128 stands for zero in the data rows.
Here are some numbered points:
[117 155 123 134 145 131 141  92 102 104 186 179  73 129 140 134] 0
[143  94 120 127 125  52 109 139 119 137 180 130 128 196 149  84] 1
[ 97 115  58 175 185 199 178  61  64 111 154 218  71 171  34 162] 2
[119 124 161 120 121 138 118 130 134 115 128 109 137 147 128 105] 3
[137 103 103 197 173 162 137 118 106 129 106 153 157 173   0 142] 4
[152  75  51 199 185 133 188 135 198 133  51 175 160 104  14 182] 5
[168 182 191  50  78  90  84 160 120 145 160  53 138  99 181 119] 6
[124 195 122 136 162 149 103 110 102 110 191 158  70  87 203 106] 7
[158   0 106 138 124  76  84 208 255 121  26  80 187 163 179  97] 8
[107 132 130 153 155 133 128 128 141 104 129 133 139 137  98 121] 9
[170 116 111 162 128 105  88 161 188 127 116  81 201 143  55 124] 10
[137 113  97 156 147 122 141 135 156 127 106 139 139 117  89 148] 11
[123 139 122 127 137 149 149  97  76 135 143 149 115 148 106 124] 12
[195 133 147 129 155 106 155 163 180 145  25 112 162 105  62 156] 13
[145 119 120 123 137 177 156 125 114 146  64 144 142 131 115 130] 14
[140 121  97 158 158  83 116 134 177 107 163 133 136 136 107 144] 15
[129 119 121 135 133 124 123 132 126 135 128 133 136 140 139 118] 16
[115 118 123 142 145 147  97 145 129 122 139 113 137 137 156 102] 17
[165 157 158 107 138  74 143 130 163 127 111 117 137 115  98 176] 18
New points follow, each followed by the number of its nearest point above by angle.
[ 98 157 139  85  39 163 154  91  77 160 121 106 167 140 108 134] 12
[119 142 127 111 117 151 154 103  50 161 116 156 101 108 141 131] 12
[103 100 144 141 140 117  70 145  82 137 144 120 101 111 147 102] 17
[139 139 161  86  90 106 108 146 140 142  98  84 130  65 162 130] 6
[121 140 127 113 115 147 153 113  67 157 120 156 102 100 141 132] 12
[133  97  79 139 114 203 118 137 147 126  76 133 181 133 136 132] 14
[142 154  74 201 198  44 143 129 117 112 162 211 100 124  79 172] 15
[137 127 124 146 143  92 132 129 132 127 140 142 118 137 122 133] 15
[143 136 144  97 115 103 175 117 155 117 126 146  90 121 173 175] 18
[167 157 170 122 138  49 198 120 189 116 112 163  76  93 106 210] 18
[133 114 106 171 154 141 129 124 119 132 124 144 147 157  48 138] 4
[110  70 102 148 142  52  64 171 134 123 172 103 110 142 154 106] 1
[161 125  86 192 208  78 120 148 142 114 145 198 132 135  99 132] 15
[122  97 107 135 118 128 129 125  89 147 134 141 138 170 150  88] 16
[150 208 157  84 100 101 153 125 180 133 105 107 117  40 135 229] 18
[110 110  81 171 141 140 131 108 101 128 162 173 110 147 116 113] 2
[101 113 136 128 143 205 157  99 119 122  96 142 131 118 100 116] 14
[122 105 130 134 136  95 114 134 161 106 154 117 129 153 161 104] 1
[132  96 135 137 132  87 150 127 122 132 139 142 108 179 146 109] 1
[137 114 187 116 125  75  86 163 113 128 132  77 151 162  87  93] 3
[140 109 127 122 124  79 121 124 119 130 163 132 126 177 142  98] 1
[138  99 103 142 141 128 124 135 113 147 113 147 152 150 117 115] 16
[142 128 102 146 101 177 127 138 151 131  96  94 187 110  73 134] 10
[136 120 117 129 149 172 148 127 111 138  75 155 135 127 106 134] 14
[121 132 130 119 122 142 142 117  90 141 123 143 114 119 138 125] 12
[140 122  82 164  96 169 102 153 180 124  95  81 212 111  48 130] 10
[126 158 119 149 147 106 104 139 119 127 170 130 117  93 120 136] 7
[162 129 194  69 104  59 164 115 100 137 153 124  80 232 222 104] 1
[143  74  77 154 141 142 116 144  97 166  95 163 179 179 131  83] 16
[135 127 133 125 120 113 133 128 130 130 132 128 124 136 141 128] 1
[124 107 126 129 121 126 120 137 144 129 120 119 141 141 143 113] 8
[123 168  99 147 142 130 110 134 107 131 158 133 153  88  69 146] 4
[143 128 119 152 153  85 140 127 129 128 146 152 104 140 114 144] 15
[133 114 119 136 135 127 134 128 120 143 123 143 123 139 148 124] 16
[159 142 158 133 145  65 175 123 165 120 107 154  93 110 112 183] 18
[ 97 144 132 161 163 135 131 130 144 100 129 131 149 133  87 113] 9
[128  89 130 128 123 118 116 151 167 127 110 106 148 145 147 110] 8
[117 131 116 127 129 159 150  94  70 136 140 153 114 155 112 116] 12
[169 186 119 128 157  73 168 115 212 111 104 148 133  55  38 224] 18
[124 170 136 118 135 158 124 115 114 125 150 142  93 101 171 121] 7
